In the data rows, the value 50 means zero.
Here are some points, each followed by its number:
(51 26 65 54 80 41 54 62 46 80 72 18 65 59 57 52 45 39 56 68 62 48 61 56 54 25) 0
(33 65 39 38 79 47 42 26 69 52 38 50 52 34 46 63 37 33 74 56 42 51 67 50 49 38) 1
(58 54 42 50 43 32 48 62 62 50 60 28 60 61 60 43 67 43 56 64 59 48 59 51 59 41) 2
(50 48 48 58 47 30 55 59 67 48 57 46 54 50 54 55 57 43 59 52 41 52 47 42 51 39) 3
(38 50 50 53 79 56 43 36 65 58 51 72 41 31 49 62 28 47 65 61 28 48 43 49 42 43) 4
(42 39 57 61 49 36 64 48 63 53 55 58 48 46 41 53 50 36 66 46 39 59 40 37 53 55) 5
(69 60 51 48 23 36 46 60 78 30 62 42 44 70 39 42 85 52 38 37 44 65 47 33 37 70) 6
(79 59 60 35 43 77 44 62 56 51 66 48 57 63 59 37 50 54 42 65 72 45 52 72 59 59) 7
(49 65 43 42 57 68 48 51 34 51 40 59 60 32 74 50 19 55 58 76 63 35 53 77 73 41) 8
(64 58 54 45 21 63 47 63 48 33 50 52 47 64 47 35 64 62 28 41 60 60 48 53 49 70) 9
(53 41 53 56 60 37 56 56 62 59 64 48 54 50 58 54 50 42 65 64 44 44 44 46 52 37) 10
(37 49 17 88 14 21 34 75 58 56 70 64 41 46 67 34 67 68 48 78 20 58 20 61 47 61) 11
(40 48 51 57 61 34 53 52 37 55 47 46 45 46 48 60 33 50 49 42 51 43 46 58 68 63) 12
(44 31 60 66 51 24 62 53 76 60 68 50 53 55 42 50 64 27 71 50 37 64 39 28 48 46) 13
(40 48 49 56 62 34 51 50 37 55 47 46 44 46 47 60 33 49 49 42 50 43 47 59 66 64) 14
(43 69 43 35 73 50 42 30 73 48 42 50 53 38 48 60 40 36 69 57 46 50 65 51 51 43) 15
(38 75 30 47 61 33 34 44 74 69 60 35 53 48 54 39 39 30 73 74 62 57 66 74 74 76) 16
(66 64 49 28 56 61 28 45 69 52 59 28 48 70 40 37 64 48 38 53 65 57 72 58 37 64) 17
(38 61 41 50 51 41 45 44 61 53 46 52 51 41 51 49 44 39 66 57 49 56 56 55 58 56) 18
(42 57 32 64 19 47 44 53 35 39 40 69 39 44 51 39 51 69 40 48 44 50 33 59 53 76) 19
(57 26 67 47 80 48 49 47 65 66 69 41 50 62 38 56 55 37 60 49 45 51 48 33 32 31) 20
(46 64 27 54 57 17 26 56 76 72 75 20 51 64 52 32 50 33 68 80 64 53 65 77 72 81) 21
(46 41 53 59 53 40 54 53 56 52 56 52 52 48 48 54 53 46 54 50 38 54 44 41 44 39) 22
(28 60 18 52 42 55 24 51 17 64 33 30 58 49 62 33 42 58 42 66 71 56 76 80 57 53) 23
(62 86 38 22 66 64 38 27 79 42 43 45 53 44 48 54 45 37 63 54 67 47 76 63 55 55) 24
(42 34 55 54 13 79 62 43 6 31 18 72 44 53 33 42 60 66 25 7 55 61 39 38 42 60) 25
(64 67 38 51 24 36 52 57 47 22 49 38 42 57 51 54 75 71 23 29 44 47 52 43 41 62) 26
(56 15 71 48 77 20 60 46 90 62 73 1 62 80 21 62 99 15 59 28 41 72 74 0 12 15) 27
(69 46 70 38 59 63 55 55 41 29 47 52 44 58 41 67 50 64 22 24 44 39 46 40 40 49) 28
(50 78 37 43 49 72 52 42 37 44 34 78 48 20 72 53 13 60 61 70 60 29 45 80 77 56) 29
(24 18 53 73 76 36 63 44 32 83 50 55 51 37 49 61 28 34 73 55 42 46 38 48 56 32) 30
(50 52 58 30 62 70 54 43 51 41 31 48 67 44 53 56 46 40 57 48 60 55 69 43 45 17) 31
(41 41 59 46 50 77 45 47 28 58 39 62 52 45 50 43 36 56 42 51 56 56 48 58 46 47) 32
Which five points above are nearest to each new point, looking only along the 7 directions in which the numbered points spread most? Their numbers follow each, nearest first.
(58 62 44 20 83 84 10 36 22 44 30 38 37 55 43 60 29 77 13 38 62 36 76 77 34 57) 32 31 7 24 17
(59 36 82 38 50 69 82 35 54 37 39 61 54 50 37 61 64 43 48 19 46 55 51 10 28 29) 28 31 20 22 5
(35 21 65 66 88 50 69 48 25 70 50 65 50 33 58 74 20 49 62 56 33 25 34 46 57 19) 30 4 10 12 22
(41 46 52 46 82 64 49 28 53 68 46 63 46 35 44 60 26 41 67 52 47 45 49 53 48 44) 4 1 15 18 14
(67 63 57 42 56 51 56 51 41 38 52 42 50 53 53 61 46 64 32 39 55 35 55 49 52 55) 28 32 9 7 12
(67 49 50 55 20 47 44 64 77 40 70 51 45 68 42 34 85 55 39 49 39 68 36 35 28 60) 6 26 9 3 2
(70 74 52 38 48 50 55 52 40 29 49 41 47 54 53 61 50 68 25 35 58 33 57 52 55 65) 9 28 26 7 17
(62 38 69 43 76 40 51 58 72 60 72 26 60 67 45 57 58 34 53 53 53 51 59 42 47 37) 20 10 0 2 3
(41 48 54 46 80 52 48 40 53 61 48 52 53 39 50 62 29 40 60 56 47 45 55 53 52 41) 4 15 1 18 10
(34 61 35 52 68 37 41 31 54 61 42 44 45 41 43 59 44 46 60 52 45 48 67 52 46 54) 18 15 1 14 12
(81 65 54 23 56 60 19 49 79 49 70 23 44 82 37 32 65 48 34 56 71 53 68 62 39 79) 17 7 2 9 6
(64 45 75 37 47 70 70 44 57 40 47 57 55 53 44 52 59 47 46 34 53 54 51 28 38 39) 28 31 22 20 3
(50 70 20 56 49 6 19 64 86 77 88 8 52 75 53 20 57 31 71 91 73 56 68 86 79 96) 21 16 2 17 18
(44 54 38 66 18 48 51 56 36 41 44 74 38 41 55 40 48 67 46 51 41 46 27 59 58 73) 19 9 12 26 14
(62 48 41 53 36 18 45 68 73 48 68 12 60 77 53 39 91 40 51 57 57 57 63 39 48 38) 2 6 3 17 13
(53 28 72 41 62 68 53 43 50 64 53 34 58 68 34 43 65 37 42 38 56 64 62 30 25 32) 20 31 22 28 3
(46 51 36 71 5 54 49 60 23 36 42 82 34 44 53 34 51 81 31 47 41 46 17 60 54 83) 19 9 26 25 11
(54 52 36 50 34 50 32 61 40 54 50 30 57 67 53 32 64 53 39 53 66 58 63 66 51 52) 2 17 9 23 7
(40 47 44 64 9 66 51 55 11 36 31 80 36 43 47 37 44 78 27 35 49 50 24 58 54 80) 19 25 9 32 26
(63 45 64 39 67 62 49 52 57 57 57 51 53 52 57 50 43 49 58 66 55 40 51 52 47 37) 10 22 31 3 20
(57 33 68 45 66 55 55 48 57 54 58 47 52 57 42 55 55 42 53 43 47 50 47 34 36 33) 20 22 10 3 5
(36 19 61 73 81 29 69 60 38 73 62 53 56 37 62 70 26 40 69 60 35 37 32 45 61 22) 30 10 4 22 5
(36 72 33 48 60 39 37 47 65 67 55 42 57 41 61 41 29 31 74 77 63 53 63 78 80 68) 16 18 21 15 8
(56 25 74 40 59 62 50 51 64 58 58 35 62 72 40 44 68 31 51 41 55 71 63 33 29 25) 20 22 31 3 2
